In the rows, zero is written as 128.
One hidden turn or mirror swaps the rows below in pairs. Which row is each named row swapped with?
The rows were stretched afterwards, more along some directions than others.
J_212: [112 157 108 134 155 121 125 125 126  94 149 137 145 137 119 132 130 124
 150 119 141 109 136 129 136 144 154 110 145  93]
J_266: [144 126 144  77 130 115 157 105 145 137 131 141 102 125 134  95 104 124
 122 116 154 167 133 110 121 132 124 111 127 145]
J_534: [141  87 128 112 120 146 117  97  90 132  98 142 134 123 140 131 110 133
 101 114 112 170 108 109 121 136 117 148 119 154]
J_728: [148 130  95 143 111 163 120 101 143 161  99 141 138 117 132 125 157 141
 141 154 103 138 143 101 138 128 128 130 152 156]
J_696: [167 105 134 100 131 129 127 147 119 120 154 132 122 121 168 110  91 135
 123 114 162 122 131 142 100 145 128 116 121 132]
J_547: [177 122  97 117 163 123 118 122 127  80 108 144 109 139 154 112 116 142
  96 106 110  91 112 133 131 130 152 135 114 138]
J_818: [144  83 121 121 127 133 117  90  92 132  92 133 134 125 154 133 120 129
 100 121 116 162 122 107 125 139 114 151 119 144]
J_622: [116 140 141  85 122 122 152 111 134 125 142 139 120 113 124  96 109 117
 115 109 166 162 135 128 121 150 136 117 123 139]
J_287: [147  89 120 108 130 130 124  89  90 128  95 137 133 127 149 136 110 131
 108 111 112 166 110 109 119 134 125 152 118 143]
J_188: [148 117 109 102 172 119 136 134 137 127 113 137 151  91 175 135  84 149
 151 126 143 159 130 108 119 140 167 118 117 158]
J_942: [156 124 105 146 111 123 100 147 121 138 138 132 120 137 126 145 116 149
 146 146 106 112 149 130 145 129 144 121 137 131]
J_74: [108 136  89 140 132 168 138 127 124 134 123 107 135 131 142 150 138 141
 158 143 123  89 152 137 159 140 137 100 152 139]
J_168: [114 148 103 124 155 126 138 139 131  92 146 124 154 136 129 134 136 113
 170 134 152 105 141 127 141 131 156  97 143  91]
J_254: [112 159 109 128 148 144 138 133 130 109 145 127 152 137 124 140 122 125
 167 124 150 121 149 125 133 147 138  95 150 104]
J_797: [148 137 116 127 131 106 126 131 168 110 131 153 129 153 136 116 120 151
 145 128 131 155 114 139 116 136  99 156 143 127]
J_440: [141 124 103 131 100 165 117 115 129 164 108 141 145 119 136 128 160 138
 148 151 112 154 141 107 135 124 123 129 149 155]
J_940: [153 125 114 133 112 120 114 151 127 144 144 130 114 144 125 145  98 153
 148 148 132 115 151 141 141 134 139 115 139 121]
J_875: [172 164 109 135 162 133 129 122 163 108  97 125 121 116 156 120 155 137
 106 152 111 106 116 119 103 124 122 141 143 163]
J_476: [130 145 124 116 154  93 126 135 171 101 140 149 126 155 143 125 104 153
 133 118 140 151 110 138 135 133  98 154 131 128]
J_830: [141  86 117 117 117 135 122 130  97 129  83 108 150 139 134 128 150 131
 127 133 151 173 115 120 137 130 113 131 159 147]
J_185: [172  94 124  89 135 134 125 139 115 104 141 153 121 122 163  97  91 121
 111 110 184 146 132 121  99 152 131 114 125 123]
J_222: [151 117 105 100 170 125 134 148 146 127 126 129 154  84 172 136  99 144
 154 130 153 152 125 112 109 144 169 123 130 158]
J_663: [155 138 119 126 142  94 128 131 168 109 139 153 125 158 132 123 114 158
 124 124 128 148 113 145 131 137 102 161 137 135]
J_743: [140  81 118 123 111 148 126 128  91 139  84 109 148 134 137 127 150 124
 132 122 158 167 131 122 145 137 120 130 157 140]
J_90: [156 125 134  89 131 116 149  97 140 134 129 136 101 127 123  96 107 118
 126 114 148 159 131 118 116 135 130 121 129 141]
J_963: [137 134  73 135 113 148 133 151 134 104 108 108 144 106 115 132 140 126
 143 159 123 144 114 155 127 145 122 114 176 143]
J_793: [114 101 130 114 116 136 113 135 128 154 122 146 150 132 150 139  94 127
 107 120 165 185 131 143 125 158  76 132 139 139]
J_490: [143 130 106 123 124 174 138 116 133 135 118 129 103 159 126 128 138 135
 137 151  91 101 133 111 163 136 109 112 128 127]
J_852: [172 101 128  96 138 143 134 138 131 120 145 136 111 124 170 116 112 119
 121 106 168 124 142 116 103 132 122 101 135 125]
J_143: [149 138 113 118 119 164 136 115 135 133 133 119 107 156 134 125 149 133
 130 163  89 102 127 116 147 136 105 116 128 127]
J_452: [145 137 108 120 117 174 138 116 139 123 126 133 107 156 122 123 131 130
 137 150  91 106 130 113 159 140 108 110 126 134]
J_862: [178 123  95 112 163 115 125 113 131  77 113 132  93 143 160 108 112 143
  97 109 117  92 119 130 131 132 150 129 113 134]
J_683: [143 137 117 129 135  95 124 127 171  99 133 150 121 159 143 118 116 150
 152 131 140 141 117 134 139 126  94 145 136 131]
J_172: [144  92 129 121 121 136 119  93  88 131  98 144 139 130 158 132 122 127
  96 121 114 160 122 106 124 137 109 150 114 143]
J_36: [170  98 143  98 119 141 122 137 113 116 159 142 120 137 163 107 101 122
 121 114 167 128 130 123 114 145 128 119 135 125]
J_56: [155 132 100 102 157 147 140 120 112 107 105 138 123 125 197 121 101 161
 131 111 133 101 136  91 151 137 146 134  94 129]
J_68: [108 133 101 140 130 156 128 139 121 131 125 105 139 142 143 154 143 138
 166 159 126  89 146 139 161 143 134  99 153 141]
J_834: [169  92 129  95 134 138 136 134 119 106 143 144 119 122 163 104  94 112
 119 109 190 131 131 125 103 144 143 109 118 118]
J_132: [110 146  89 143 142 145 118 128 123  87 142 139 152 134 105 139 125 111
 161 122 136 114 133 138 143 130 152 104 152  95]
J_9: [132 131 129  83 127 121 158 111 135 121 131 128 117 126 119  95 104 114
 113 106 165 168 128 126 117 139 133 109 131 130]
J_679: [165 145 136 114 131 137 126 136 127 149 120 150 121 126 140 134 149 156
 150 133  86 130 120  94 139  94 118 146 132 158]
J_666: [175 121  94 118 155 118 122 115 125  76 105 135  99 149 155 110 117 139
 102 114 125  87 120 138 134 131 148 126 115 129]
J_554: [119 108 131 121 108 132 113 123 141 133 117 139 146 143 149 132  93 122
 110 134 164 167 138 139 130 158  80 125 139 134]
J_604: [160 153 138 126 126 138 132 137 137 147 121 153 112 129 139 128 150 155
 152 140 101 120 133 101 142  97 116 147 127 156]
J_665: [156 116 115 109 125 151 144  91 168  98 111 108 107 160 149 103  98 143
 120 135 121 153 120  99 135 124 132 138 131 151]
J_614: [149 141 112 126 149  91 124 130 154 102 125 151 130 160 150 124 124 153
 132 118 138 141 112 135 121 130  92 153 137 126]
J_734: [132 153 116 126 139 117 125 142 166 102 139 161 131 165 139 123 108 156
 143 119 139 137 115 137 139 130 101 138 131 137]
J_787: [141 143 113 113 150 100 134 129 158  94 139 147 129 150 160 119 115 154
 138 118 154 148 114 126 128 136 104 145 130 127]
J_919: [132 130 102 145 112 172 116 105 144 159 103 145 151 130 130 128 162 137
 147 157 107 141 140 100 145 127 127 137 150 154]
J_19: [105 105 124 112 100 134 114 122 138 134 131 141 135 146 147 136  89 130
 116 137 151 176 137 126 118 157  84 124 123 128]
J_128: [ 92 140 101 137 152 128 126 137 125  82 147 132 159 135 119 132 131 124
 152 132 145 116 134 142 135 147 152 103 142  99]
J_124: [129 131 139  84 119 136 156 105 141 132 139 138 116 126 118  98  99 121
 115 114 150 169 131 115 124 139 128 115 128 146]
J_15: [158  86 125  99 122 153 123 148 114 118 147 135 120 128 158 113  91 115
 123 119 177 148 130 127 109 138 126 104 139 129]
J_71: [160 118  98 101 170 124 133 128 135 125 121 139 152  84 171 136  98 150
 148 116 135 157 129 105 115 135 169 129 121 157]
J_508: [143 124 118  99 162 125 130 144 130 129 118 138 158  89 168 128  79 146
 152 127 163 154 137 113 122 146 174 127 118 157]
J_742: [114 105 132 119 108 144 117 137 129 141 121 133 151 150 138 144 100 126
 111 135 170 177 134 149 119 161  76 125 151 132]
J_7: [152 130 108 141 116 113 124 143 131 136 140 118 117 143 131 150 105 157
 142 149 139 116 162 138 134 133 135 114 143 129]
J_424: [100 126 101 127 123  97 134  89 133  93 145 120 105 154 136 116  75 138
 123 130 153 127 127 133 126 149 126 131 127 123]
J_700: [118 111 128 114 106 145 121 127 151 145 119 135 146 141 139 133 103 119
 120 132 158 180 138 133 114 156  81 133 158 128]
J_767: [106 122  94 134 119  89 136  83 128  91 138 117 106 146 133 117  90 137
 106 135 162 132 139 137 115 150 120 129 133 127]
J_290: [166 142 139 113 123 138 131 144 127 154 122 158 118 129 135 133 141 154
 153 142  95 129 121 104 137  99 123 147 130 157]
J_375: [141  87 113 107 125 146 125  96 101 133 100 130 129 125 159 138 110 140
 102 121 105 166 112 104 120 138 104 144 118 150]
J_848: [103 129 103 126 118  87 143  94 132  98 154 116 105 145 135 126  91 138
 115 128 153 133 131 150 110 152 115 141 132 122]
J_120: [157 106 112 110 127 155 134  86 159  96 106 118 112 164 154 105  94 134
 104 127 123 155 114  97 128 130 132 138 123 151]
J_358: [ 96 125 108 126 105 109 128  87 130  93 153 118  97 147 134 113  87 130
 126 135 152 133 130 128 127 144 122 129 131 135]
J_292: [138 123 102 140 115 113 117 156 131 138 141 133 126 133 122 151 107 149
 138 138 131 121 152 149 135 135 133 131 142 120]
J_716: [144  88 124 110 127 133 119  95  97 127  96 137 135 125 150 126 108 132
 103 124 116 163 109 114 124 141 114 148 121 144]
J_121: [165 134 114 103 119 128 149 124 138 111 111 113 122 113 156 108 124 132
 112 107 150 134 124 117 121 157 121 134 157 142]
J_629: [154 151 132 117 125 141 137 137 136 146 122 156 116 134 133 132 141 165
 147 130  87 124 124  97 146 105 114 145 124 148]
J_998: [164 136 130 124 125 135 131 129 131 141 120 158 112 132 140 135 154 146
 157 135 101 130 129  96 143  91 112 148 133 148]
J_988: [152 119 112 112 133 151 134  89 178  94 112 119 111 162 147 107 104 138
 115 129 108 150 109  94 130 124 128 148 126 156]
J_6: [143 121  94 110 148 157 135 124 118 102 104 145 131 128 178 121 100 151
 137  99 143 111 132  90 157 130 152 138  98 127]
J_267: [133 139 117 123 126 102 126 130 170 112 147 151 115 168 147 124 114 157
 153 133 119 141 121 115 131 126  90 142 121 130]
J_553: [158 128 117  96 132 106 150 118 133 105 118 107 118 118 172 112 107 139
 103 108 168 140 131 116 121 168 124 124 146 140]
J_571: [160 109  94 105 172 128 129 145 149 122 121 127 146  87 173 138 104 137
 152 122 131 151 125 108 118 132 162 124 125 161]
J_514: [104 129 104 129 126 161 129 133 111 136 129 108 141 135 136 155 147 134
 165 146 125 108 139 140 155 137 129 101 158 141]
J_193: [141 136  97 137 111 160 121 113 142 154 112 137 139 132 135 131 168 140
 161 161 106 138 138 101 143 116 130 125 152 149]
J_650: [126 139  69 138 118 140 135 152 137 105 112 113 135 109 118 131 133 127
 142 160 134 143 124 151 130 142 118  99 168 146]
J_55: [ 97 133  99 137 127 162 127 140 115 137 127 111 142 132 139 153 136 137
 163 152 131 104 148 138 161 146 136  97 152 143]
J_197: [174 110 118 106 130 156 136  86 164 104 105 119 109 163 156 104 106 139
 113 125 120 156 118  96 127 117 127 145 126 150]
J_227: [173 155 120 131 149 141 128 124 149 123  91 126 127 120 154 125 147 144
 103 143 121 122 112 117 101 127 112 137 143 172]
J_670: [ 96 141 106 132 150 126 122 134 144  96 147 136 142 134  98 135 119 119
 162 121 144 103 138 140 145 141 152 114 146  96]
J_382: [119  95 116 106 121 133 109 120 129 125 123 128 151 150 152 143  99 123
 108 128 159 177 125 143 123 162  84 122 146 130]
J_924: [157 128  97  96 148 145 137 120 105 105 111 144 132 115 197 120 102 155
 137 106 140 113 137  88 150 138 147 131  98 134]
J_250: [169 123  92 117 158 122 127 118 135  78 117 128 100 145 152 111 118 147
 101 121 112  81 122 137 140 136 155 130 118 127]
J_412: [104 113 112 115 118 138 128 118 131 138 116 131 155 127 149 143  89 123
 107 117 176 185 140 144 122 154  88 131 147 136]
J_33: [170 147 140 120 129 141 132 138 138 153 119 155 115 134 137 132 141 157
 160 132  95 121 124  99 147  98 115 145 132 152]
J_488: [118 110 119 116 114 156 121 135 137 138 117 136 151 145 140 137  99 118
 104 128 161 176 135 135 129 159  80 114 145 131]

Swapped with J_728: J_665
Swapped with J_168: J_834
Swapped with J_55: J_862
Swapped with J_670: J_696
Swapped with J_121: J_963
Swapped with J_787: J_488
Swapped with J_227: J_830
Swapped with J_514: J_547
Swapped with J_743: J_875
Swapped with J_424: J_940
Swapped with J_683: J_554
Swapped with J_650: J_553

